In the data rows, 128 means zero.
A hidden rule labels the rows of this table. It goes by one to three of the table's principal directions, not those with the most spread.
[ 96 161 116 132 140  92 134 157 131 150 106 126 129 101 133 146 143 139
 111  86  92 115 133 111 108 188 121 155 147  95 142 154 113 126  83 139
 128 143 134 130 111] 4
[151 162  96 128 131 143 119 134 161 167 140 144 173 123 149 134 116 156
 126 130  78 123 128 135 108 166 161 184 124  54 126 162 142 153 165 121
 136  97 138 175 131] 2
[149 129 118 132 103 116 132 140 119  84  92 122  73 137 128 142 137 127
 165 178 136 128 135 125 117 184 124 109 130 128 132 110 100 103 148 132
 149  90  90  84 100] 3
[151 102 135 145 118 190 143  96 122 122 158 122 141 125 133 129 128 111
 175 180 137 148 126 130  85  80 133 120 104  96 121  99 112 133 189 119
 161 104 112  95 116] 2
[175  81 145 112 122  94 131 127  95 139 117 111  98 122 126 102 114 148
 144 151 164 107 107 171 134 153 172 115 123 154 130  88  82 149 174 122
  97 127 118 149 158] 4
[146 109 112 120 139 196 126 135 165 115 150 116 165 121 160 168  93 129
 134 151  84 124 102 173  94  79 102 149 119 121 116 149 128 171 139 103
 123 134 123 145 157] 4
[162 124 118 125 153 169 152  94 151 108 154 114 145 106 166 114 139 116
 151 181 127 136 112 172  83  64  96 117 141 123 136 104 118 148 143  82
 131 132 107  66 121] 6
[139 134 131 174 128 148 116 123 157 162 139  98 131 137 129 179 131 127
 126 129  75 110 150 114  87 130 117 132 106  75 133 137 117 135  88 129
 145 146 117  99 133] 4
[137  91 138 107 121 107 117 112  85 128 120 142 120 142 122  85 116 151
 107 104 186 128 121 152 159 116 167 129 127 159 111  95 133 121 143 134
  87 133 152 140 131] 3
[139 167 119 152 108 133  89 124 128 205 151 170 182 145 117 126 119 168
  89  76 106 124 160 109 125 126 194 188  93  30  94 143 175 120 133 143
 125 141 177 186 128] 6
[114  89 164 151 100 115 124 120  86 136 118 118 104 133  95 127 151 119
 133 102 154 120 139 123 109 113 135 108 129 133 132  85 104 128 104 153
 124 154 128  97 113] 5
[ 88 145 118 126 132 141 133 145 131 125 126 132 151  81 137 116 148 116
 125  91 103 133 135 127 130 118  94 127 164 160 155 151 119 142 106 126
 131 143 138 139 128] 4
[153  82 135  95 174 152 177 113 161  90 150  90 131 114 166 132 106 101
 150 189 139 138  65 184  83  83  91 141 136 146 138 132 112 178 147  85
 126 142 105  95 142] 1
[ 97 134 151  98 162 155 135  99 147 120 148 126 153 109 159 122 128 105
 131 128 128 122 102 138 154  98  95 119 132 163 146 134 126 142 122 120
 118 137 127 156 154] 6
[117  97 170 117 126 171 118  71 104  91 119 116 101 125 153 116 142 112
 156 153 176 130 118 154 155 109 112  94 124 178 150  90  82 126 138 127
 121 134 116 110 134] 5
[113  87 201 115 109  75 115  87  48 140 127 153  86 172  77  99 136 132
 130 113 232 128 134 102 185 124 176 101 102 164 101  53 135  83 142 181
  98 139 134 164 136] 1
[131  98 144 100 128 126 134 160 159 123 125 103 133 119 139 149 102 104
 135 136  91  85  85 158 127 132 113 113 125 160 140 136 110 169 126 120
 107 125 108 158 172] 2
[ 88 162 165 127 125  94 141 107 136  95 132 143 108 156 103 111 189  67
 125 131 159 141 146  87 166  88  63  67 155 180 143 107 182  84  57 135
 142 146 109  63  97] 3
[113 111 161 119 112 169  96 114 138 156 133 140 160 145 135 145 106 123
 110  95 121 107 115 136 147 111 151 148  90 103 117 136 133 136 119 136
 107 147 154 171 154] 3
[126 142 130 130 114 155 111 130 142 160 149 145 176 146 133 145 130 124
 113 110  92 122 129 131 139 116 136 137 114 101 116 146 157 146 125 126
 129 128 145 164 142] 5
[105 133 112 136 106 214  70 155 164 154 123 125 177 121 157 202  66 158
 108  79  35  82 112 140 110 146 157 184  74  52 112 181 103 173 134 149
 127 119 158 221 163] 2
[159  72 130 145  79  63 128 181  90  97 104 113  62 177  59 147 112 126
 128 139 152 110 133 118 112 120 142  77 117 161  90  79 141 111 117 156
 120 118 103  85 117] 6
[ 88 165 103 116 143 141 134 141 147 134 116 144 165  86 167 131 147 132
 115  88  86 132 133 134 113 161  98 172 166 112 149 168 129 132  92 120
 125 135 141 128 107] 5
[ 76 146 153 148 119 113 102 116 111 136 121 124 112 131 111 133 152 121
 112  77 127 112 158  87 167 136 113  98 130 160 146 123 128 109  75 168
 130 143 136 142 129] 6
[147  91 108 127 105 134 140 163 119 107 126 120 125 122 123 139 107 129
 142 140 114 120 114 148  81 110 132 128 127 123 108 111 124 144 152 129
 130 108 116 106 117] 2
[160  72 162 143  68  72 121 146  77  93  92 118  42 175  66 130 142 115
 155 159 182 114 143 124 136 140 141  62 124 178 115  56 113  98 127 157
 120 119  90  78 117] 1
[164 143 123 145 123 130  95 126 137 185 126 124 137 141 123 141 103 164
 119 128 100 100 134 124 141 173 189 137  88  69 122 136 100 138 161 128
 120 114 138 183 160] 6
[105 136 150 150 104 180  94 110 130 165 151 151 172 149 114 152 127 125
 117  94 108 129 145 106 136  93 145 143  95  84 113 138 150 131 124 149
 139 141 156 171 137] 5
[152 100 144 112 143 114 150  92  95  92 121 110  81 114 132  86 138 125
 166 183 192 134 111 149 136 122 132  84 139 177 144  74  80 124 177 116
 123 110 100  96 126] 6
[131 117 163 120 139  91 133  81 104 102 125 126  78 162 123 107 140 120
 130 153 199 130 131 115 154 118 126  98 117 157 120  77 142  82 111 140
 117 131 112  81 112] 2
[115 148  94 121 109  85 137 193 126 109  89 149 114 109 104 123 132 132
 122 105 115 133 136 113 116 169 123 141 161 130 126 150 136 110 115 134
 129 118 127 120 100] 6
[144 122 106 114 145  35 187 164 137  91 109 114  78 109 110  75 149 101
 142 158 162 149 137 109 121 156  93 108 187 199 154 127 154  91 114 113
 131 112  92  49  99] 3
[102 167 132 140 125 146 135 115 138 118 132 147 143 114 122 111 176  95
 136 126 127 151 150 106 132  93  86 100 155 136 148 128 141 108 101 115
 149 139 124  84 100] 2
[ 98 196 101 140 124 153  98 148 160 172 140 159 189 137 150 172 128 146
  87  74  54 127 152 104 138 159 130 181 113  58 111 194 177 126  89 137
 142 135 165 183 127] 1
[150 182  74 104 181 113 178 153 192 153 152 139 187  96 165 120 134 127
 131 159  70 151 112 137  96 161 102 179 172  90 142 189 163 149 144  79
 139 103 116 134 124] 4
[ 85 152 130 127 137  95 128 123 102 173 144 153 161 112 122  99 148 142
 104  63 131 135 150  95 150 148 146 158 146 125 132 138 159 119 115 159
 124 131 160 176 120] 2
[100 180 108 142 152 184 118 115 158 189 150 129 194  88 173 140 133 139
 124  99  60 135 143 108 140 177 137 170 119  76 159 198 108 149 144 119
 156 118 156 191 146] 3
[ 98 183 141 102 139 126 104 125 155 145 120 155 149 134 148 139 127 129
 105 103 110 115 121 116 181 170 131 151 116 109 134 169 145 119 106 132
 119 136 147 195 147] 4
[119 167 124 143 140 173 124  97 148 144 145 139 163 118 140 139 148 125
 136 135 101 135 132 120 104 105 118 136 125  69 134 131 121 137 131 118
 149 127 129 122 113] 6
[168  78  98 114 140 134 141 172 156 110 113  90 119 112 148 145  66 142
 116 140 108 111  87 179  80 123 137 161 114 121 117 153 102 165 136  95
 106 143 131 111 149] 1
[126 103 130 125 128  95 122 123  72 157 126 157 127 140  92  88 108 163
  94  82 197 150 141 110 148 111 187 150 111 123  88 106 145  88 140 142
  95 148 171 142 121] 6
[194 118  87 123 111 128 142 156 125 107 113 148 117 154 119 163 105 163
 162 198 119 141 114 157  63 159 153 162 127  58  83 108 126 129 191 117
 133  79  95 112 100] 4
[112 156 136 130 136 143 139 114 142 122 140 123 136 112 146 142 158 111
 154 148 101 128 124 128 114 139  98 126 146 117 154 133 117 152 130 132
 158 120 108 135 121] 1
[128 112  76 146 131  85 154 201 131 116  93  82  97  68 124 136 121 144
 133 108  78 114 131 135  69 187 111 140 175 147 160 156  77 160 112 129
 137 123 112 100 116] 4
[163  89 138 136  80 105 113 150 102 125 102 126  90 156 105 134 112 140
 134 136 148 112 130 138 114 158 175 132 102 107 107 101 118 119 148 144
 122 120 124 117 121] 5
[143 115 113 120  98  96 114 159  89 138  94 149 111 123 100  96 111 165
 126 107 157 132 130 132 145 183 195 152 130 121 120 129 107 128 181 144
 116 109 150 177 125] 1
[163 118 134  95 172 127 158  86 154 112 151 135 137 145 155  96 127 115
 130 182 175 157 111 157 141  87 104 135 141 159 123 120 167 110 132  83
 104 136 116  88 135] 1
[119 101 151 115 132 104 132 111  93 131 123 128 115 125 112  86 138 126
 121 110 178 132 120 136 158 117 143 107 139 173 138 104 113 131 133 131
 106 143 141 133 134] 4
[129  52 134 123 107 112 139 163 108  94 105  93  92 116 114 126 100 119
 127 112 143 103 102 154  88 106 129 117 128 163 125 102  99 147 118 136
 108 140 123  85 124] 3
[155  38 135 108 122  75 150 136  71  72  95 108  47 150  93 119  88 148
 149 161 207 118 100 143  98 129 153 110 124 169  95  52  98 106 161 153
  94 100  95  81 110] 2
[140 111 127 117 158 148 152 129 159 111 138  96 131 115 148 149 115 109
 145 167 106 123  95 154 104 109  93 115 133 144 141 137 103 160 131 100
 129 132 104 113 149] 4
[126  87 144 141 119 157 119 116 115 129 119  99 108 122 135 146 109 134
 148 131 129 117 124 131 117 154 147 135 106 126 142 125  78 144 151 146
 136 121 124 140 141] 5
[149 143 105 119 122 163 117 140 171 148 127 141 166 124 157 131 108 135
 129 135  89 127 127 141 130 160 146 170 120  93 133 174 139 137 156 106
 127 105 137 158 141] 3
[132 156 142 160 102 177  93 122 144 172 144 140 158 146 127 179 130 129
 138 130  78 119 154 106 134 141 142 134  88  71 119 145 128 124 134 139
 151 126 130 174 151] 1
[ 89 107 153 114 155 124 123 100 104 152 146 131 149 111 139  86 120 132
  87  62 173 139 131 128 171  90 135 146 127 178 132 137 145 121  97 134
  95 180 177 158 152] 1
[ 95 174 129 108 163 166 121 112 159 184 158 162 212  89 156  97 127 126
  96  77 110 144 128 123 166 101 131 171 130 113 141 184 152 133 124 102
 113 162 179 199 160] 4
[179 106 127 127 157 109 168 110 158 154 157 104 140 131 152 117 134 114
 141 175 121 126 121 147  85 125 119 136 135 112 134 114 144 130 129  93
 119 121 100  65 129] 3
[ 84 199 109 139 118 167  89 143 159 192 141 166 205 109 157 146 126 144
  88  50  55 122 159  95 149 162 148 193 106  56 126 202 166 121 105 140
 140 135 181 206 135] 3
[131  58 181 117 151 128 160  96 124  90 137  75  87 122 124 130 131  87
 162 172 165 112  84 163 101  72  86  79 138 190 154  77  80 165 119 122
 117 155  87  82 148] 4
[200  87 103 151  89 104 141 150  95 128 122 132  95 165  91 142 112 162
 167 187 145 146 141 132  72 169 183 152 117  76  91  95 129 124 205 144
 148  75 100 111 101] 1
[ 76 155 130 135 117 149  76 116  80 159 114 161 142 118 135 125 114 176
  89  44 145 132 158 101 181 158 179 166  94 106 110 148 119  99 124 167
 119 148 190 209 132] 4
[135 170  89 134 121 136 123 143 148 115 120 148 139 136 134 130 132 135
 117 133 107 141 142 118 124 135 123 137 131  96 116 150 156 111 124 114
 144 109 133 104  99] 6
[167 159 105 128 154  96 160 141 186 125 152 116 136 140 140 127 139 103
 121 172 101 134 126 132 108 111  91 124 144 122 131 150 183 128 100  87
 140 132 106  75 124] 4
[110 140 163 130 101 141  98 111 111 136 127 141 128 142 122 139 147 122
 136 118 128 114 132 124 165 138 139 107 113 130 134 114 118 136 132 152
 135 128 131 176 141] 1
Here are more rows. What is the label of each one?
[180 111 125 157  62 142  81 136 100 155 127 156 119 183 106 162  91 173
 131 136 131 114 156 122 107 149 214 166  57  37  64  99 152 101 177 162
 133 100 139 157 121]: 3
[162 130 151 138 151 122 131  73 129 126 148 116  99 152 134 109 133 122
 138 179 177 137 145 115 154 102 129  93 102 144 125  94 137  86 134 113
 129 132 111  87 138]: 6
[ 80 214 104 121 140 151 126 149 180 128 125 142 172 101 156 165 164 106
 129 115  35 114 123 114 127 160  70 124 160  99 158 177 130 151  91 121
 155 110 116 150 117]: 6
[ 90 157 158 110 139  90 136  97  98 143 130 163 133 122 120  84 180 117
 131 107 172 150 150 101 186 149 117 115 164 174 148 114 147  92 114 143
 117 133 131 148 120]: 1
[150  81 133 114 148  68 170 134  96 106 132 108  94 126 106  95 133 122
 135 152 181 139 110 148 115 101 117  98 158 189 124  87 126 133 132 118
 108 139 109  86 126]: 4
[135 177  98 113 151 130 123 137 153 153 144 158 171 128 146 129 113 152
 105 122 105 141 127 128 147 140 140 169 126  95 111 171 164 129 141 112
 125 124 150 185 142]: 4
[153  97 130 121  93  99 119 170 114 126 110 140 109 156  89 145  98 141
 129 131 136 115 117 136 118 141 163 138 113 116  96 116 136 129 149 145
 112 120 124 154 136]: 1
[ 75  81 138 140 102 139 120 143  81 110 110 109 112 102 119 145 129 133
 129  70 122 109 127 130  94 123 120 128 139 149 134 105  89 151 104 173
 126 138 135 124 110]: 3
[134  85 122 139 103  49 157 185 110  87 106 100  66 148  78 129 130 102
 123 128 146 119 130 110  99 122 106  85 144 176 116 101 149 110  85 144
 131 130 102  45  99]: 2
[ 94 125 115 161  73  84 117 178  81 114  85 139  88 125  75 126 150 132
 116  69 133 125 170  84 108 150 135 112 143 128 118 108 129  88  86 171
 138 129 136  78  73]: 2
[109 138 122 158  86 163  96 164 142 185 135 133 181 126 132 187 129 138
 118  73  31  95 146 122  96 164 143 165 113  60 125 161 131 164 107 155
 141 123 143 179 136]: 5
[134  34 171 133  92  57 141 149  81  91 100  82  42 162  74 131 127 107
 145 135 174  97 115 132 119 137 128  70 137 207 133  62 104 136 109 170
 111 125  89  83 127]: 5
[163  72 132 117 108 152 125 116  90 128 128 136 127 132 128 106 101 150
 149 148 171 139 117 159 123 122 179 144 109 129 108  99 106 133 201 127
 112 108 135 146 135]: 5
[107 130 125 122 118 118 113 124  96 108 100 137  98 123 129 113 122 147
 128 111 158 128 140 111 156 166 148 127 122 144 127 118 111  95 139 152
 124 108 135 137 114]: 2
[124 100 158 141 108  98 119 106  82 129 114 127  85 151  92 112 138 135
 138 124 180 127 145 105 146 145 157 106 120 145 127  84 113 102 137 164
 124 119 123 122 117]: 3
[ 82  99 124 139 115 141 111 159 112 120 109 108 123 113 115 164 105 138
 110  68  96  98 118 124 101 123 123 131 123 129 124 131  96 154  96 163
 120 138 141 142 127]: 6
[120 157 108 126 119  54 142 160 131  85  87 143  73 132  94  82 143 115
 113 122 173 149 154  85 149 151 116 117 157 161 135 137 167  62  94 130
 135 126 125  63  81]: 2
[151 134 129 130 111 107 130 139 135 138 123 138 124 147 119 134 136 123
 134 145 122 121 135 123 121 150 138 126 123 104 118 119 144 111 128 125
 127 115 115 110 119]: 3
[171 151 119 118 146 133 151  92 134 117 164 146 146 136 144 100 152 123
 147 189 148 150 121 154 113  74 116 113 141 115 115  93 159 130 161  94
 136 115 110  94 113]: 6
[ 84 183 146 132 116 107 105 109 107 180 146 178 167 118 127  73 172 126
  98  57 148 150 185  82 210 142 143 140 140 154 141 150 188  81 103 149
 127 148 175 181 131]: 5
[ 79 148 138 126 124 136 110 127  95 137 108 136 128 101 131 144 143 148
 138  92 114 121 128 120 147 187 138 139 139 123 148 137  77 149 139 164
 136 121 137 201 131]: 4
[ 90  68 153 140  92 141 100 132  50 149 115 129 126 110  93 115 120 153
 125  57 156 121 136 129 145 125 173 122 124 163 127 100  77 150 151 176
 108 139 161 190 143]: 1
[121 147 116 140 148 164 106 104 141 181 147 140 177 120 145 119 108 157
  90  83 118 138 141 121 135 116 163 181 102  74 121 166 138 129 127 119
 120 153 179 164 140]: 4
[100 151 153 123 149 109 113  66  84 153 127 152 124 126 123  77 156 151
 116  98 189 137 146 105 181 137 158 117 134 138 137  94 114  97 134 147
 108 130 150 151 120]: 6
[144 150 107 146 121 170 128 128 163 130 154 132 164 124 145 126 139 113
 127 140  97 148 145 135 113  86 106 136 132 114 133 156 162 139 125 100
 154 135 135 105 123]: 1
[174  56 170 122 146 106 155  92 113 137 154  93 105 170 126 150 115 125
 142 177 163 115  92 164  83 105 139 127 105 114 106  71 122 152 133 127
 107 141  99  92 140]: 1
[151 109 160 123 116 161 125  75  97 107 135 137 108 150 139 122 141 124
 170 185 181 149 127 143 147 122 141 109 109 137 122  86 110 113 180 128
 139 111 111 124 127]: 1
